Turns, then the turns between two rows, first turn first; the first pair answered:
Z806 (before -> after):
.03	.06	.15	.06	-.02	.10	-.06	-.07	-.04	.00	-.02	-.03	-.03	.02	-.01	.11	.03	.13	-.05	.03	.03	.10	-.04  ->  .00	.00	.06	.08	-.04	.18	.05	-.02	.01	.02	.03	.01	-.07	-.06	.02	.14	.06	.09	-.05	.01	.09	.03	-.02
.07	-.01	.30	.04	.02	-.15	-.01	.06	-.08	-.02	.00	-.11	-.02	.00	.04	.04	-.06	.00	.01	.03	-.09	.11	.09  ->  .11	-.04	.24	.05	.01	-.04	.10	.06	-.04	.05	.05	-.13	-.10	-.10	.10	.11	.03	.00	.01	.04	.00	.06	.12
.08	.03	-.01	-.05	.01	-.15	-.14	-.12	-.08	-.07	-.08	.06	.15	.05	.04	-.20	-.15	-.11	.04	-.08	-.14	-.07	.06  ->  .25	.00	.11	-.09	.02	-.08	-.16	-.23	-.07	-.03	-.03	-.11	.07	.01	.11	-.12	-.06	.00	.01	.02	-.10	-.02	.08
.02	-.08	-.03	-.16	.00	-.05	-.02	-.07	-.10	.17	.07	-.05	.01	.01	.13	-.12	-.11	.12	.15	-.05	.26	.01	-.20  ->  .01	-.07	-.05	-.15	-.01	-.05	.00	-.05	-.09	.17	.06	-.03	.01	-.01	.12	-.13	-.11	.08	.16	-.08	.28	-.01	-.19
Z124 (before -> after):
.04	.04	.05	.01	-.05	-.17	-.04	.01	-.09	.06	-.11	.01	.02	.02	-.20	-.05	-.16	-.06	.03	.02	.01	.01	-.09  ->  .10	.01	.07	.00	.00	-.13	-.02	-.05	-.14	.15	-.11	-.06	-.04	-.07	-.08	-.02	-.11	-.03	-.02	.05	.10	-.01	-.11
.00	.03	.22	-.05	.04	.04	-.16	.00	-.08	-.14	-.20	-.10	.12	.21	-.10	-.07	-.08	-.07	-.08	.12	-.14	.06	.14  ->  .05	.04	.26	-.06	.07	.03	-.21	-.05	-.14	-.11	-.15	-.16	.09	.15	-.05	-.02	-.10	-.02	-.09	.15	-.08	.08	.07
.08	-.13	-.03	-.01	-.04	.16	-.26	-.10	.05	.02	-.28	-.17	-.09	-.06	.13	.00	.18	.07	-.15	.08	-.15	-.05	-.06  ->  .00	-.12	-.09	.02	-.06	.18	-.22	-.02	.11	-.06	-.33	-.08	-.03	.03	.05	-.06	.18	-.01	-.12	.04	-.25	-.05	.02
Z36 (before -> after):
.01	.05	-.01	-.06	-.06	-.06	-.06	-.01	-.02	-.06	.20	-.02	-.03	-.04	-.08	.17	-.11	.10	.05	.12	.21	.05	-.16  ->  -.16	-.03	-.19	-.01	-.07	.02	.12	.12	.01	-.01	.15	.17	.01	-.09	-.02	.05	-.07	-.06	.04	.00	.19	-.09	-.08
.34	.02	.02	-.11	.00	-.02	-.14	-.08	.11	-.05	.01	-.28	-.04	.09	-.07	.11	.14	.13	.07	.22	-.11	.08	-.09  ->  .12	-.13	-.29	-.01	-.07	.20	.21	.12	.22	.03	-.01	-.02	-.07	-.01	.02	.04	.26	-.11	.07	.04	-.09	-.16	.06
.10	-.13	-.09	-.04	-.05	.12	.13	.09	.12	-.02	.05	-.11	-.06	-.13	.04	.05	.12	-.07	.12	.01	.08	-.01	.07  ->  -.07	-.08	-.07	-.08	.04	-.01	.04	.09	-.04	.00	-.13	.02	.13	-.01	.08	-.22	.03	-.21	.02	-.10	-.08	.01	.08
Z413 (before -> after):
-.11	.14	.08	-.09	.05	-.13	-.19	-.07	-.15	.06	.08	.00	-.01	.02	.22	-.04	-.10	-.03	-.02	.05	.02	.06	-.15  ->  -.20	.07	-.03	-.05	.04	-.04	-.05	.01	-.12	.11	.03	.11	.00	-.01	.30	-.14	-.02	-.16	-.06	-.05	-.02	-.05	-.06
-.06	-.05	.15	.19	.21	.09	.13	.12	-.16	.08	-.01	.00	-.01	-.05	.10	.01	-.02	.03	.06	.13	-.03	-.13	.08  ->  -.03	-.04	.20	.19	.21	.08	.08	.13	-.13	.02	-.03	-.01	.02	.05	.04	-.01	-.01	.04	.06	.16	-.12	-.09	.13
.26	.13	.10	-.08	-.02	.02	-.01	-.07	.29	-.04	.11	-.29	-.16	.04	-.19	.20	.06	.18	.03	.08	.09	.13	.02  ->  .11	.03	-.12	-.04	-.01	.08	.17	-.03	.21	.16	.16	-.17	-.23	-.20	.02	.21	.06	.09	-.02	-.05	.31	-.08	-.05
Then:
Between the rows of a pair lie 2 to 3 turns.
.00	-.08	-.04	-.05	.07	.15	.05	.05	.13	.14	-.07	.10	-.01	.07	.11	-.18	.11	-.25	.02	-.05	.02	-.23	-.12  ->  .16	-.10	.02	-.05	.04	.21	.03	-.02	.18	.13	.04	-.07	-.13	.00	.10	-.01	.15	-.10	.07	.06	.13	-.19	-.15 => Z36 Z36 Z413
.01	.12	.09	.01	-.06	-.29	-.22	.04	-.09	-.17	.09	-.09	.12	-.04	-.17	.05	-.36	.02	.12	-.16	.01	.13	-.46  ->  .12	-.10	-.11	.05	-.13	.07	.13	.04	.09	.02	.24	-.16	-.16	-.35	.07	.28	-.06	.03	.11	-.14	.29	-.07	-.36 => Z36 Z124
-.23	-.04	-.08	.16	.16	.12	.14	-.02	.02	.13	-.11	.14	-.07	-.20	.08	-.12	.05	-.11	.01	-.07	.23	-.14	-.21  ->  -.04	.01	.01	.20	.03	.23	.14	.04	.31	-.09	.01	-.01	-.16	-.07	-.20	.11	.16	.04	.18	.10	.18	.00	-.09 => Z413 Z413 Z36
.26	.03	.25	-.04	.10	.11	-.19	-.18	-.01	-.06	.07	-.28	-.07	.08	.10	.03	.21	.19	-.02	.18	-.07	.23	.04  ->  .18	-.10	.00	.04	.00	.36	.11	-.02	.18	-.04	.09	-.14	-.15	.00	.12	.07	.38	.07	.02	.10	-.04	.08	.20 => Z806 Z413
-.02	-.02	-.06	.03	-.02	-.03	-.05	.14	.11	-.14	.00	.05	.07	.12	-.13	-.03	-.03	.04	.09	.02	-.09	.02	.03  ->  -.07	-.11	-.18	.05	.01	.05	.09	.11	.03	.02	.04	.07	-.02	-.08	.09	-.02	.02	-.01	.03	-.05	.08	-.13	-.02 => Z806 Z413 Z413
.04	-.02	.17	.01	.00	.06	-.05	-.06	.03	-.06	-.06	-.16	-.10	.03	.10	.07	.06	.04	-.05	.13	.02	.06	.08  ->  -.05	-.05	.09	.02	.00	.10	.04	.00	.06	-.05	-.12	-.07	-.05	.06	.13	-.03	.12	-.06	-.08	.06	-.05	.00	.18 => Z124 Z36
.02	.02	-.03	-.36	.19	-.24	-.14	-.14	-.28	.07	-.11	.01	-.03	-.07	.19	-.26	.12	-.02	-.21	-.16	.17	-.01	-.08  ->  .22	.05	.14	-.38	.15	-.20	-.22	-.19	-.16	-.04	-.09	-.19	-.08	.04	.07	-.14	.21	.11	-.18	.00	.08	.14	.00 => Z806 Z124 Z36
.05	-.01	.15	-.05	.10	.06	-.07	-.18	-.10	.05	-.03	-.14	-.02	.00	.13	.10	.03	.11	-.18	.13	.06	.08	-.04  ->  -.14	-.07	-.01	-.02	.11	.11	.06	-.07	-.13	.10	-.13	.06	.05	.01	.18	-.07	.03	-.06	-.22	-.03	.01	-.06	.03 => Z36 Z36
.11	.05	.08	.01	.05	-.16	-.03	-.04	-.12	-.07	.14	-.07	-.08	-.11	.00	.22	-.10	.19	.07	.09	.16	.05	-.21  ->  -.03	-.09	-.03	-.02	.14	.01	.16	-.03	-.20	.12	-.06	.09	-.03	-.17	.28	-.05	.09	-.05	-.12	-.07	.07	-.14	-.03 => Z124 Z36
.00	-.12	-.01	-.05	.05	.12	.14	-.04	-.02	.18	-.04	.04	-.08	-.16	.28	-.06	.18	-.05	-.19	-.04	.00	-.12	.07  ->  .06	.04	.22	-.12	.11	-.15	-.19	-.15	-.16	.05	-.07	-.06	.03	.01	.13	-.09	-.05	.09	-.16	.05	-.08	.08	-.08 => Z806 Z36
.08	.01	.00	.05	-.07	.09	.02	.10	.03	-.14	-.03	.04	.01	.08	-.11	.02	-.01	-.06	.11	.06	-.11	-.02	.04  ->  .19	.00	.10	.01	-.01	.09	-.03	-.03	-.06	-.04	.00	-.09	-.07	-.02	.02	.08	.02	.04	.05	.13	.01	-.01	-.04 => Z806 Z124 Z124
-.06	-.06	.01	-.03	.08	-.01	-.01	-.07	-.12	.10	-.05	.02	-.02	-.05	.20	-.12	-.01	-.04	-.06	.00	-.01	-.02	-.04  ->  -.02	-.07	.01	-.02	.06	-.02	-.01	-.08	-.09	.12	.01	-.02	-.07	-.11	.19	-.04	-.03	.00	-.02	.02	.07	-.03	-.07 => Z124 Z36 Z413
-.13	.03	-.13	.02	-.02	-.32	.04	.09	-.08	.04	.09	.21	.12	-.18	.06	.07	-.15	.15	-.10	-.39	.10	-.04	-.12  ->  .08	.09	.04	-.04	-.01	-.34	-.08	-.04	-.10	.01	.14	-.02	.08	-.18	.05	.20	-.14	.32	-.10	-.25	.15	.08	-.15 => Z36 Z806
-.22	-.01	-.07	-.08	.00	-.41	-.14	-.05	-.15	.20	.02	-.13	-.09	-.24	.09	-.23	-.03	-.26	-.17	-.01	.05	-.29	-.07  ->  .06	-.06	.14	-.13	.01	-.19	-.15	-.14	.00	.16	-.07	-.36	-.14	-.09	.09	-.20	.31	-.16	-.25	.16	-.15	-.14	.21 => Z413 Z806 Z806
.24	.02	.04	-.03	-.15	.04	-.06	-.04	.05	.00	.06	-.10	-.10	.09	-.07	.00	-.11	.12	.01	.10	-.06	.07	.08  ->  .18	-.06	-.06	.00	-.15	.15	.06	.03	.10	.03	-.02	.01	-.09	.10	-.02	-.08	.01	.02	-.01	.05	-.11	-.02	.20 => Z413 Z124 Z413
.00	.05	-.12	.00	-.12	-.05	.03	.06	.06	-.01	.14	.00	-.11	-.16	-.09	.16	.04	.04	.11	-.02	.16	-.04	-.10  ->  -.15	.10	-.13	-.01	-.09	-.15	-.02	.11	-.02	-.06	.01	.16	.03	-.01	-.14	-.04	-.06	-.07	.09	-.14	-.02	-.02	-.08 => Z806 Z36 Z413
-.18	-.19	-.13	-.03	-.18	.21	.21	.13	.36	-.02	-.04	-.10	.01	-.25	-.15	-.12	.13	-.09	.02	-.09	.13	-.15	.05  ->  -.29	-.16	-.18	-.03	-.18	.10	.17	.16	.28	-.03	.00	-.03	.06	-.27	-.18	-.14	-.01	-.11	.05	-.14	.17	-.17	-.04 => Z413 Z413 Z36
-.02	-.04	-.03	-.01	.10	-.08	-.03	-.02	-.14	.12	.15	-.06	-.07	-.13	.09	-.06	-.18	.06	.12	.04	.08	-.03	-.23  ->  .06	-.08	.03	-.04	.13	.02	-.01	-.06	-.12	.16	.11	-.14	-.11	-.14	.17	-.05	-.05	.08	.06	.08	.07	-.03	-.15 => Z124 Z36 Z36
-.09	-.06	-.26	.10	-.13	.13	.16	.19	.15	-.03	.08	.19	-.05	.04	-.12	.08	-.09	-.08	.10	-.08	.01	-.09	.06  ->  .01	.06	-.02	.04	-.10	-.02	-.07	.10	.11	-.18	.01	.08	.06	.25	-.27	.03	-.16	.01	.08	.02	-.18	.12	.06 => Z413 Z36 Z36
.04	-.03	-.13	.08	-.02	-.16	.03	-.02	-.06	.05	.06	.05	.03	-.03	-.02	.03	-.03	.04	-.04	.05	.16	-.10	-.11  ->  .04	-.06	-.13	.09	-.03	-.04	.10	.03	.03	-.02	-.05	.09	.09	.11	-.05	-.08	.14	-.04	-.08	.04	-.03	-.08	.09 => Z124 Z413
-.02	-.09	.11	-.03	.06	-.14	-.08	.04	-.13	-.30	.03	.01	.13	.10	-.05	-.16	-.15	-.09	.08	.11	-.13	.00	.01  ->  .10	-.16	.01	.03	-.04	.04	.08	.10	.05	-.28	.20	-.06	-.05	-.05	-.07	.10	-.04	-.02	.20	.19	.07	-.06	.01 => Z36 Z806
-.04	.08	.06	-.08	.07	-.02	-.09	.00	-.08	-.05	-.13	.00	.09	.15	.04	-.12	-.01	-.01	-.07	.00	-.13	.06	.12  ->  .08	.05	.06	-.08	.08	-.02	-.07	-.08	-.11	.06	.03	-.11	-.09	-.06	.16	.08	-.02	.12	-.06	.07	.14	.02	-.04 => Z413 Z806
-.13	.02	-.22	.24	-.23	-.20	.06	.10	-.28	.08	.16	.14	.08	-.17	-.10	-.02	-.18	-.02	.14	-.12	.17	.00	-.20  ->  .22	.10	.15	.18	-.24	-.12	-.15	-.03	-.14	-.13	.08	-.20	.06	.15	-.26	.02	.03	.18	.12	.14	-.12	.29	.02 => Z413 Z413 Z806
.24	-.08	.05	-.12	.02	.15	-.08	-.14	-.09	.16	.01	-.20	-.21	-.15	.24	.11	.10	.15	-.17	.06	.18	.03	.00  ->  .05	-.11	-.10	-.05	-.08	.29	.06	.13	.14	-.07	-.17	.08	-.02	.17	-.02	-.12	.20	-.09	-.10	-.03	-.20	.04	.33 => Z806 Z413
.00	-.08	-.06	.02	-.01	.14	.13	-.02	.20	-.04	.03	-.08	-.22	-.27	.00	.18	.00	.13	.08	-.01	.16	-.21	.06  ->  -.14	-.04	.01	-.06	.15	-.08	-.03	-.13	-.12	.07	-.11	.00	-.07	-.28	.16	-.09	-.20	.03	-.08	-.11	.12	-.21	-.09 => Z36 Z36 Z413
.00	.14	.08	.02	-.08	-.08	-.07	-.02	.05	-.14	.06	.00	.07	.11	-.12	.11	-.11	.03	.10	.13	-.05	.09	.06  ->  .00	.05	-.03	.04	-.07	.03	.09	-.05	.02	.03	.15	.00	-.07	-.14	.08	.20	-.04	.03	.06	.08	.18	-.07	.00 => Z806 Z413
-.11	.07	-.21	.04	-.02	-.16	.04	.04	.09	.03	.12	.17	-.03	-.06	-.12	-.06	-.14	-.08	.09	-.23	.07	-.06	.09  ->  .13	.15	.09	-.07	.05	-.25	-.18	-.17	.00	.02	.12	-.11	-.05	.01	-.09	.00	-.13	.13	.03	-.06	.05	.13	.04 => Z36 Z806
-.07	-.12	-.01	-.05	-.20	.06	.24	.05	-.04	.17	.05	.10	-.11	-.05	-.09	.08	.15	-.06	-.01	.08	.08	-.27	.21  ->  -.03	-.05	.12	-.08	-.19	-.02	.13	.06	-.02	.02	-.07	.07	.02	.17	-.23	-.03	.14	-.05	-.03	.12	-.16	-.13	.31 => Z413 Z36
-.01	.00	-.06	.09	-.10	.07	.09	.10	.17	-.17	.04	-.05	-.01	.11	-.15	.03	.06	.01	.12	.06	-.11	.10	.09  ->  -.16	.06	-.03	.02	.02	-.18	-.07	.03	-.09	-.10	-.03	.05	.13	.10	-.07	-.17	-.17	-.03	.04	-.05	-.10	.10	-.08 => Z413 Z36 Z36
.07	-.08	-.06	.08	-.18	.20	.01	.04	.12	-.02	.08	.01	-.09	-.14	.02	.17	.05	.02	.03	.02	.10	-.02	.14  ->  -.09	-.03	-.10	.12	-.20	.09	-.04	.14	.11	-.13	.02	.17	.04	-.02	-.12	.04	-.07	-.08	.08	-.05	-.03	-.02	.13 => Z124 Z806
.06	.06	-.07	.04	-.07	-.06	-.01	-.02	.10	-.01	.19	-.01	-.10	-.07	-.12	.15	-.10	.05	.12	.04	.09	.05	-.14  ->  .08	.03	-.04	.01	.00	-.07	-.02	-.10	.02	.08	.18	-.06	-.12	-.15	.01	.13	-.07	.06	.06	.03	.15	.02	-.16 => Z806 Z806 Z124
.08	.04	-.10	-.01	.08	-.02	.03	.03	-.22	.07	-.05	-.02	.14	-.12	.16	.01	.02	.08	.15	.11	.25	-.02	-.19  ->  .08	.08	-.07	-.01	.08	-.08	-.02	.04	-.23	.02	-.05	-.01	.16	-.10	.11	.01	-.04	.09	.18	.11	.21	.01	-.21 => Z36 Z806 Z36
-.01	.07	.07	-.07	.11	.09	-.04	-.13	-.12	.01	-.13	-.07	.08	.09	.11	-.23	.00	-.07	-.17	.02	-.13	.05	.06  ->  -.05	.07	.01	-.05	.09	.09	-.01	-.07	-.09	-.03	-.15	-.01	.10	.13	.05	-.25	-.02	-.10	-.13	-.01	-.17	.05	.09 => Z413 Z124 Z124
-.05	.09	.13	-.04	-.04	-.06	-.11	.02	.14	-.20	-.12	.00	.06	.24	-.20	-.05	-.06	.11	.01	.06	-.14	.09	.03  ->  -.07	-.07	-.14	.01	-.08	.13	.17	.04	.17	.01	.07	.03	-.16	-.14	.03	.14	.01	.08	.03	-.01	.22	-.14	-.05 => Z124 Z806 Z806
-.12	.18	.11	.07	-.12	-.26	-.29	-.06	-.12	-.21	.04	.00	.08	.18	-.17	.00	-.29	.16	.05	.20	.05	.10	-.18  ->  -.25	.01	-.23	.23	-.27	.00	.09	.19	.13	-.20	.15	.20	-.06	.02	-.19	.11	-.15	.03	.18	.10	.18	-.12	-.06 => Z36 Z806 Z413
-.09	-.07	.07	-.02	.13	.06	.06	-.04	-.16	-.06	-.15	.13	.12	.10	.04	-.21	.11	-.05	-.13	-.17	-.18	.16	.07  ->  .14	.00	.15	.01	.02	.05	-.03	-.07	.02	-.20	.11	-.09	-.06	.07	-.17	.15	.05	.22	.05	.04	-.01	.28	-.04 => Z124 Z36
.05	-.01	.26	.04	.14	.20	.07	.01	.13	-.09	.07	-.21	.15	.08	-.02	.09	.23	.07	.04	.05	-.19	.12	.11  ->  .03	-.05	.14	.09	.08	.28	.19	.07	.18	-.05	.18	-.18	.05	-.05	-.03	.21	.25	.07	.10	.03	-.06	.03	.08 => Z124 Z124 Z806
-.15	-.02	-.03	.20	-.05	-.14	.17	.04	.15	-.05	-.04	.10	-.03	-.02	-.10	.07	-.27	.00	-.06	-.11	.22	.01	.00  ->  .03	.05	.19	.14	-.02	-.20	-.01	-.11	.10	-.08	-.06	-.10	-.02	.08	-.11	.08	-.25	.14	-.11	.01	.15	.16	.01 => Z806 Z806
-.02	.03	.15	-.09	.19	.22	-.02	-.13	-.01	.07	.00	-.12	-.01	.03	.16	.12	.11	.16	-.10	-.05	-.13	.13	-.14  ->  -.17	-.01	-.07	-.01	.09	.30	.16	.07	.13	.02	-.02	.09	.03	.05	.08	.08	.11	.02	-.03	-.17	-.17	.01	-.03 => Z806 Z124
-.01	.09	.09	-.06	.11	-.27	-.18	-.13	-.18	.02	-.07	-.04	.12	.15	-.02	-.19	-.14	-.01	-.05	-.03	-.08	.09	-.10  ->  .08	-.02	.02	-.07	.11	-.12	-.04	-.20	-.20	.22	.05	-.15	-.09	-.12	.22	-.03	-.01	.04	-.10	-.01	.16	-.04	-.14 => Z413 Z806 Z806
-.10	-.02	-.05	.01	.10	.09	.11	-.04	.01	.03	-.23	.09	.08	.10	.17	-.28	.12	-.17	-.18	-.05	-.20	.03	.24  ->  .23	.04	.19	-.01	.08	.07	-.07	-.21	.07	-.04	-.10	-.24	-.04	.11	.09	-.02	.14	.11	-.12	.18	-.11	.20	.17 => Z806 Z36
-.09	.10	-.08	.01	-.10	-.11	-.01	.20	.14	-.24	.06	.06	-.03	.06	-.13	.02	-.16	-.05	.15	-.10	-.11	.03	-.05  ->  .09	.02	.02	-.08	.03	-.03	-.02	-.04	-.03	.04	.12	-.16	-.22	-.22	.23	.12	-.04	.07	-.03	-.03	.16	-.04	-.16 => Z124 Z124
.04	-.05	.02	-.16	-.01	-.01	.09	.17	.15	-.06	.07	-.04	.04	-.02	.02	-.10	.20	-.09	.03	-.07	-.25	.14	.04  ->  -.07	-.03	-.09	-.14	-.03	-.09	.11	.23	.15	-.07	.15	.06	.05	-.08	-.03	-.06	.07	-.12	.10	-.13	-.16	.07	-.05 => Z413 Z36 Z806
-.10	-.06	-.15	.01	.00	.11	.15	.09	.04	.00	-.04	.09	.02	.00	.06	-.08	.10	-.13	-.03	-.06	-.02	-.11	.12  ->  .12	.04	.03	.00	-.03	-.01	-.06	-.01	.07	-.07	.13	-.16	-.06	-.01	-.10	.19	-.01	.11	.10	.10	.11	.05	-.04 => Z413 Z36 Z413
.16	.08	.11	-.07	-.07	.06	.05	.17	.20	-.15	.03	-.01	.19	.26	-.34	.06	.19	.10	.30	.05	-.02	.28	.12  ->  .14	.00	-.02	-.03	-.11	.20	.21	.21	.27	-.08	.09	.03	.09	.13	-.26	.14	.27	.07	.30	.02	.11	.16	.14 => Z806 Z806
.05	-.09	.00	-.10	-.08	.22	.06	.12	-.10	.00	-.13	.08	.08	.03	.01	-.07	.09	.03	-.13	-.05	-.17	.06	.09  ->  .05	-.11	-.04	-.11	-.06	.17	.07	.06	-.20	.11	-.06	.04	.00	-.16	.14	-.01	.05	.06	-.16	-.07	.02	-.01	-.05 => Z36 Z413 Z413
-.08	-.07	.00	.05	.05	-.04	-.05	.03	.31	-.05	.15	-.03	.05	.24	-.27	.06	-.32	.16	.20	-.09	-.01	-.12	-.11  ->  -.15	-.08	-.07	.03	.09	-.10	-.03	-.02	.17	.08	.17	.03	.04	.10	-.15	.03	-.41	.12	.15	-.17	.13	-.21	-.22 => Z806 Z413 Z806
.01	.01	.16	-.14	.08	.06	-.09	-.19	-.17	.05	-.12	-.11	.11	.06	.03	-.10	.01	.01	-.07	.02	.03	.07	.02  ->  -.08	-.08	-.08	-.04	.01	.16	.12	-.08	-.08	.11	.03	.02	-.01	-.15	.09	.01	.01	-.05	.02	-.05	.23	-.12	-.04 => Z413 Z36 Z806
.10	.08	.03	.07	-.10	.02	.00	.09	.17	-.04	.13	-.10	-.11	-.14	-.16	.15	-.08	.14	.12	.01	.15	.02	-.15  ->  -.04	.14	-.03	.08	-.09	-.06	-.02	.16	.13	-.10	.08	.02	-.01	-.08	-.23	.04	-.20	.06	.15	-.06	.07	.00	-.16 => Z806 Z806
.04	-.04	.05	.02	.00	.08	.13	-.15	.01	.03	.26	-.13	-.13	-.22	.16	.17	.05	.09	.01	.03	.22	-.17	-.22  ->  .00	.08	.14	-.01	.00	-.14	-.07	-.16	-.08	-.08	.24	-.11	-.02	-.11	.02	.11	-.17	.12	.06	.05	.15	-.06	-.34 => Z806 Z36 Z36
-.11	.05	.11	.08	.10	-.09	-.05	-.08	-.01	-.07	-.04	.04	.09	.20	.08	-.08	-.06	-.08	.09	.09	-.20	.03	-.10  ->  -.04	.00	.15	.04	.15	-.07	-.06	-.19	-.07	.04	-.03	-.04	.01	.08	.23	-.04	.00	-.03	.03	.11	-.12	.02	-.14 => Z124 Z124
.01	.03	.08	-.06	.02	.04	-.05	-.14	.06	.01	-.06	-.04	.07	-.06	.00	.03	.08	.09	-.10	.02	-.20	.11	.03  ->  -.11	.04	.00	-.05	.03	.01	-.02	-.09	.03	.00	-.10	.07	.14	-.05	-.02	-.05	.02	.01	-.09	-.05	-.22	.07	.01 => Z36 Z806 Z36
